Here are some points, one per row:
(0.21 0.57 0.40 -0.28 0.33 0.80 0.00 -1.28 -0.66 0.26 -0.22 -0.43 -1.45 -2.57 -0.67 0.16 0.53 0.90 -0.11 -0.51 1.08 0.82 -0.91 -1.30)
(1.23 -1.73 0.92 0.22 -0.18 -0.13 -1.32 1.65 -0.49 -4.44 -0.66 0.98 -0.90 -0.89 0.12 1.89 -0.15 -0.55 1.28 2.14 -0.98 1.36 0.72 -0.25)
(0.62 -0.60 0.28 0.42 -2.35 -0.41 1.10 -1.23 0.63 0.54 0.00 0.70 0.78 -0.04 0.72 0.09 0.59 -0.35 0.77 -1.46 -0.10 0.47 1.47 1.19)
(-0.60 -1.01 0.20 -0.02 1.18 1.79 -0.51 -0.42 -0.59 0.23 -1.72 -0.10 1.76 -0.04 0.17 -0.76 -0.54 0.14 0.11 0.39 1.26 0.54 -2.76 1.80)
(0.16 -0.68 1.08 2.35 0.26 0.42 -0.16 -1.26 -0.22 -0.10 0.63 -0.04 -0.02 0.91 0.26 -2.42 0.05 0.62 1.28 0.30 -0.37 1.08 2.25 -1.70)
(-0.46 0.39 -0.30 -0.02 0.99 -1.51 -0.86 -1.96 -0.64 -0.55 -0.57 0.36 -0.39 1.19 -2.21 0.72 -1.38 0.30 -0.63 -0.40 -0.42 -0.43 0.58 -0.05)
(0.38 -0.78 0.20 -0.47 -1.23 1.06 0.56 -0.68 1.11 -0.04 -1.01 1.85 -0.12 1.09 0.56 -0.18 -0.07 -0.68 0.56 0.87 0.09 -2.27 1.50 1.20)
(-0.29 0.82 0.54 -0.03 -1.15 0.84 -0.84 -0.81 -0.42 0.18 0.15 -0.26 -1.89 -1.03 1.74 -0.77 0.60 -0.32 0.80 -0.11 -0.56 -1.07 0.36 0.07)
(0.75 0.65 -0.27 -1.82 0.00 -0.21 0.27 0.44 -0.21 -0.07 0.23 0.59 -0.36 -0.29 -0.38 -0.42 0.53 1.37 0.79 -1.55 0.78 -0.89 1.72 0.92)
(2.15 -0.04 0.99 1.08 0.52 -1.22 0.78 1.33 -1.74 1.09 0.11 1.71 0.65 0.38 -0.25 1.99 -0.36 -1.47 1.27 0.57 -1.07 -1.97 -1.69 -2.19)
(-0.53 -1.55 0.15 0.67 0.31 -1.64 -1.72 0.22 0.07 0.16 0.82 0.74 -1.69 -0.50 1.35 -0.63 1.31 -1.06 1.35 -0.74 -0.69 0.21 -0.68 1.42)
(0.34 -0.70 0.43 0.54 0.20 -1.37 -0.13 1.53 -1.20 -0.28 -1.35 -0.97 0.67 -0.93 0.98 0.64 -0.35 2.16 -0.78 -0.97 1.37 0.09 -0.39 2.95)
(0.34 1.30 1.11 -0.89 2.33 1.36 1.12 -1.36 -0.36 -0.55 1.00 0.79 -0.10 -0.59 1.17 0.04 -1.66 -2.32 -1.75 -0.66 -0.14 0.05 0.10 0.68)
(0.96 -2.45 -0.83 0.18 -1.41 2.06 -1.37 -1.13 -1.14 0.31 0.76 -1.06 0.43 -0.08 0.67 0.17 0.39 0.58 -0.25 0.11 0.37 1.21 -0.30 -1.42)
(0.11 1.32 -0.16 -0.28 -0.93 -1.27 -0.43 0.44 -2.09 3.23 0.52 -0.94 0.24 0.10 0.06 2.24 0.20 1.17 0.94 1.85 0.85 1.38 1.38 0.80)
(-0.64 0.64 0.32 -1.48 -0.94 0.73 -0.50 2.27 0.12 -0.37 0.96 -1.05 0.75 1.49 -1.34 -0.26 -0.39 1.40 -1.25 -1.51 -1.59 -0.60 -0.05 -0.83)
(0.28 -1.25 0.26 -0.03 -0.69 -0.87 1.10 0.44 0.81 -0.01 -0.65 0.81 -0.65 -0.82 -2.14 -1.49 -0.68 1.31 -0.98 0.72 -0.90 -0.07 0.89 0.87)
(1.52 0.37 -0.85 -0.18 -0.16 0.55 -1.58 -1.13 1.10 0.12 0.11 -0.92 -0.11 -0.57 -0.77 -0.94 -1.17 -0.96 -0.29 -0.03 1.07 -0.78 0.82 -0.72)
(1.27 -0.33 -0.61 -1.36 0.58 -0.73 2.54 -0.07 -1.09 -0.81 1.21 0.67 -0.05 1.33 0.34 -1.19 -0.86 -0.15 -0.41 -0.22 0.96 -0.47 -1.28 -0.24)
(0.70 1.77 0.57 1.72 0.45 1.20 0.95 0.60 0.45 -1.33 1.06 -2.03 -0.91 1.55 -1.05 -0.38 0.89 0.19 0.43 0.12 -0.66 0.15 0.43 0.88)
(0.28 1.71 -0.62 0.36 0.12 -0.17 -0.35 -1.43 0.28 -1.26 -0.37 0.39 -0.23 1.22 -0.98 -0.68 1.63 0.11 0.19 0.73 0.04 0.59 -0.83 1.71)
(-0.22 -2.22 0.19 -0.38 0.99 -0.02 -0.73 0.27 1.80 -0.40 1.09 0.35 -2.01 -0.72 0.00 0.39 0.65 -0.07 -0.64 0.26 -0.79 0.36 0.19 -0.92)
(0.47 1.82 -0.95 1.69 0.66 -0.02 0.31 0.59 0.86 -0.16 -0.79 1.04 -1.88 1.32 0.04 0.53 -0.23 1.46 -0.24 0.30 1.33 1.30 1.05 -1.51)
(0.11 -1.15 0.15 0.67 -2.04 -0.66 -1.03 0.12 0.98 -0.29 -0.64 -0.55 -0.24 1.68 0.41 -1.21 -0.15 -0.61 -1.14 -0.27 -0.22 -1.46 -0.13 0.33)
(-0.57 -1.80 0.79 0.66 1.15 2.45 -0.07 1.25 -2.16 -0.85 1.08 -1.12 0.65 -0.49 -1.24 0.43 0.46 -0.38 -1.18 1.61 1.92 -0.47 1.42 0.23)
(0.47 0.76 1.21 -1.29 1.38 -0.95 1.20 -1.38 -0.69 -0.78 2.63 0.89 0.95 0.35 1.77 -0.15 -0.97 1.10 -0.58 0.66 -1.67 0.06 -1.19 0.42)
(0.34 1.57 0.18 1.16 0.15 -1.25 -0.35 1.19 0.52 0.82 0.02 -1.16 -1.94 0.40 0.26 0.16 -0.96 -0.30 0.10 -0.14 0.69 1.35 0.40 0.25)
(0.04 1.25 2.36 0.90 -0.57 1.33 -0.29 0.66 1.92 1.18 -1.53 -1.17 -0.18 1.06 0.37 0.91 0.33 -0.06 -0.15 1.20 0.58 1.26 -0.77 0.26)
(-0.26 -0.09 -1.83 2.95 -0.63 0.43 2.10 -0.50 -1.08 0.21 0.78 -0.08 0.38 -0.10 0.13 -0.69 -0.34 -0.63 -1.28 -2.18 -0.92 1.02 -1.21 0.15)
(-0.89 -0.44 -0.02 -0.81 0.55 -0.20 1.85 0.99 1.24 0.56 -1.49 -0.15 0.26 -0.63 0.92 -0.57 0.72 -0.29 -0.35 0.05 -0.61 -0.73 1.58 -0.91)
(-0.98 -0.78 -0.57 -0.40 1.01 0.42 -0.50 -1.00 2.34 0.63 0.65 1.25 1.61 -0.36 1.15 0.51 0.46 0.71 1.07 -1.28 -0.71 0.86 0.31 -0.73)
(0.33 0.32 -0.45 -0.31 -0.68 -1.07 -0.74 1.13 1.28 -2.90 1.72 -0.07 1.51 -2.64 -2.05 1.94 0.37 -0.30 0.09 0.47 -0.62 1.13 0.11 -0.12)
(-1.06 1.01 1.09 0.15 -0.55 0.66 0.01 -0.37 0.38 -0.02 0.40 -0.88 -1.09 -0.88 -0.95 0.36 -1.90 -0.75 1.71 -1.21 -0.67 -1.60 0.25 0.52)
(1.71 0.37 -0.11 0.73 1.05 0.84 0.45 0.13 -0.12 0.10 -0.13 0.54 0.29 0.18 -0.74 -0.43 2.65 -0.12 0.65 -1.72 0.18 -0.02 0.77 0.86)
(-1.00 -0.77 -0.39 1.25 -1.53 0.62 1.77 0.36 0.59 -1.51 -0.36 1.52 0.29 -1.20 0.82 0.73 -1.46 1.14 -0.31 0.49 2.36 2.03 -0.62 0.74)
(0.44 0.32 0.04 0.18 2.59 -0.40 1.23 -0.76 1.04 0.84 1.28 -0.24 2.16 -0.63 1.43 -0.60 0.87 0.66 2.05 1.04 0.41 -0.77 2.09 0.80)
(1.54 -0.25 -0.84 -0.33 -0.68 -0.02 -1.29 -0.85 0.09 0.42 -0.25 -0.77 -0.10 -1.51 -0.47 -0.59 -0.16 0.67 0.01 0.17 -0.44 -0.37 -1.04 0.31)
(-1.26 0.92 0.16 0.09 -0.41 0.32 -1.05 0.74 0.02 1.13 0.02 0.57 0.50 1.28 -0.70 1.13 1.44 0.05 -1.60 1.06 -0.21 0.34 -0.06 -0.04)
(-1.36 0.33 1.04 2.66 0.76 -0.50 -1.17 -0.75 -1.80 0.06 -1.41 0.07 1.78 -0.54 0.65 -0.04 -0.82 0.21 -1.24 -0.62 -1.05 -0.69 -0.05 1.12)
(-2.03 -1.70 -0.77 -1.11 2.36 -1.13 1.16 0.37 0.64 -0.13 -1.80 -2.78 1.05 1.55 0.40 1.55 -0.22 -1.67 1.01 -1.82 0.69 0.61 0.41 -1.23)
(-0.30 -0.42 0.76 0.22 0.28 -1.88 0.47 -0.07 2.57 0.44 0.83 -1.46 1.18 -0.59 0.46 -0.96 1.96 0.59 -0.22 0.83 0.99 -0.88 -0.73 -1.20)
(-0.60 1.18 -0.45 0.02 0.26 1.49 -1.31 1.36 0.44 -1.26 0.48 1.49 0.23 2.05 1.18 0.44 1.33 0.80 0.51 -0.77 1.14 -0.64 0.77 0.76)
(0.04 -1.18 0.55 0.41 -0.66 -0.96 -0.82 -1.15 1.08 0.29 0.67 -0.86 -0.10 -0.78 -1.37 -0.27 -0.29 -1.98 -0.56 1.02 0.42 -0.93 0.16 1.20)
(1.75 -0.17 -1.80 0.91 1.14 1.94 0.56 0.75 0.70 0.22 -1.03 -0.90 -0.03 -1.35 1.06 0.33 -1.70 1.62 -0.88 0.49 0.98 -1.14 -1.55 0.34)
(-0.37 0.56 0.66 0.08 0.68 0.23 -1.60 0.18 0.65 0.65 -0.99 1.57 0.06 -1.29 -0.73 -0.46 1.15 1.26 0.10 -1.27 -0.61 -1.01 -0.01 -1.16)
(-1.43 -1.75 0.43 -0.07 -0.30 -0.15 1.47 0.63 -1.03 0.31 0.58 0.09 -1.64 -0.74 -0.97 -0.53 -0.04 0.71 -0.69 0.65 0.91 -0.49 0.13 0.58)
(-0.85 0.17 -1.40 -0.23 -0.96 0.93 -0.04 0.77 0.23 2.83 1.71 0.44 0.05 0.81 -0.56 2.28 -0.31 -0.76 -0.64 1.09 -0.55 1.19 0.52 0.49)
(0.52 0.15 -1.26 0.50 -0.01 -1.58 0.19 0.61 0.08 0.44 0.87 0.83 -0.40 1.56 -0.79 0.47 0.41 -0.92 -0.25 0.58 -0.32 0.15 -2.15 -0.45)
(-0.80 1.99 0.21 -0.06 -2.35 1.07 0.40 0.28 -0.20 -0.67 0.02 0.14 1.26 0.16 -1.28 -1.48 0.22 -0.56 1.94 -0.02 1.00 -0.40 -1.05 -0.48)
(0.58 0.63 -0.33 -0.68 0.51 0.19 -0.54 1.67 0.33 3.10 -0.49 0.60 -1.12 -0.02 -0.32 -0.34 -1.04 -0.55 -0.67 1.62 -1.70 1.55 -0.16 0.48)
(-1.16 0.38 -2.76 -0.24 0.88 -0.85 0.96 1.21 -0.31 -0.17 -1.41 -0.43 0.45 -0.84 1.47 -0.65 1.65 -1.68 0.63 1.47 -0.20 -1.22 0.07 -1.28)
These points spread out most along one direction. Take the direction at right angles to it along which they spread out most. Go by this last direction. How many in every 100 of the points above lie lower along it than each point below? Answers are rounded to whole numbers. More than half of the points above lie lower than the first one.
(-1.08 -0.33 -0.28 -0.35 0.53 -0.85 -1.39 0.28 -0.89 0.27 -0.23 0.47 0.15 -0.09 -1.61 -3.20 -1.85 0.13 1.18 -0.43 0.95 0.34 -0.37 -0.49) 67
(1.09 0.70 2.81 -1.18 -0.23 -0.14 0.38 2.06 -0.17 0.90 0.98 1.46 1.56 -0.49 0.98 -0.56 -1.51 -2.28 -0.25 -0.49 -0.09 1.40 -0.39 -1.45) 33
(0.60 0.33 0.28 0.41 -0.97 -1.10 -0.12 -1.35 -0.40 -0.73 0.48 -0.69 0.89 1.10 1.41 1.00 -2.04 1.54 -1.02 -0.10 -0.18 -1.80 0.39 -1.77) 63
(-1.11 0.81 -3.46 -1.36 -0.10 -0.93 -0.35 0.61 -0.25 -1.40 -1.88 -1.55 1.55 -0.76 1.31 -0.43 -0.68 -1.67 0.01 0.60 -1.60 1.23 1.69 -0.40) 39
(-1.82 -0.24 0.47 -1.48 -0.25 -0.09 2.45 -1.05 -0.19 -0.88 -2.04 -2.03 -0.54 -0.61 0.35 0.69 1.41 0.33 1.09 1.06 -2.79 1.04 -0.61 -0.96) 45
(-1.59 1.19 -0.43 -0.64 -0.95 -0.37 -0.53 -1.61 -1.07 -0.42 0.40 0.62 -1.04 -0.31 -0.28 -0.18 1.13 -1.16 -1.04 -0.03 2.11 -0.99 -0.03 -0.69) 59
(-1.98 -0.90 -0.54 0.17 -0.14 0.70 -0.33 0.45 -0.12 0.02 1.73 -0.19 -0.97 -0.39 1.26 0.49 -0.64 1.03 -0.10 -0.42 0.10 -1.20 -1.42 0.59) 76
(-0.58 0.19 -0.39 -1.02 0.16 0.76 -0.43 -0.82 0.32 0.10 -0.36 0.42 -0.52 2.46 -0.96 0.61 -1.44 0.89 2.59 1.59 -0.08 0.40 -1.20 0.50) 31
(1.88 -0.18 1.16 -2.06 -0.13 -1.05 -0.41 0.19 -1.67 -0.03 0.20 0.25 0.39 1.23 0.98 -1.36 0.91 -0.17 -1.55 0.53 -0.61 1.57 -0.52 -0.37) 49
(1.25 -0.07 -0.37 -0.99 -0.75 0.17 -1.03 -0.15 -0.16 -0.26 0.41 -1.72 -1.42 0.67 0.37 -0.09 -0.07 -0.27 0.85 -2.02 0.01 -0.52 -0.27 0.70) 57
(-0.08 -1.31 -0.01 -0.40 -0.83 0.17 -0.13 0.03 -1.01 0.73 -0.53 1.07 -0.95 -1.18 -0.99 0.45 0.39 0.32 0.82 -1.64 -0.21 0.02 0.25 -0.56) 67
(-0.23 0.39 -0.35 0.54 0.69 1.04 0.16 -0.67 -1.13 -0.01 -0.89 0.41 0.40 -0.09 -0.32 -0.48 -0.08 0.72 -1.71 -0.27 -1.57 -1.43 -0.55 -0.14) 69
(1.68 -1.19 0.20 -0.22 -0.09 0.16 0.90 -1.49 0.93 0.83 -0.67 0.27 0.83 -0.12 -1.45 1.06 0.99 -0.49 0.53 -1.20 0.18 -0.32 0.58 0.31) 49
(-0.02 1.20 1.26 -1.44 -0.17 -0.99 -0.43 -1.07 -0.27 -0.55 -1.08 0.64 -0.66 0.59 0.24 1.00 0.29 -0.67 -1.96 -0.58 1.13 0.48 -0.42 -0.86) 49
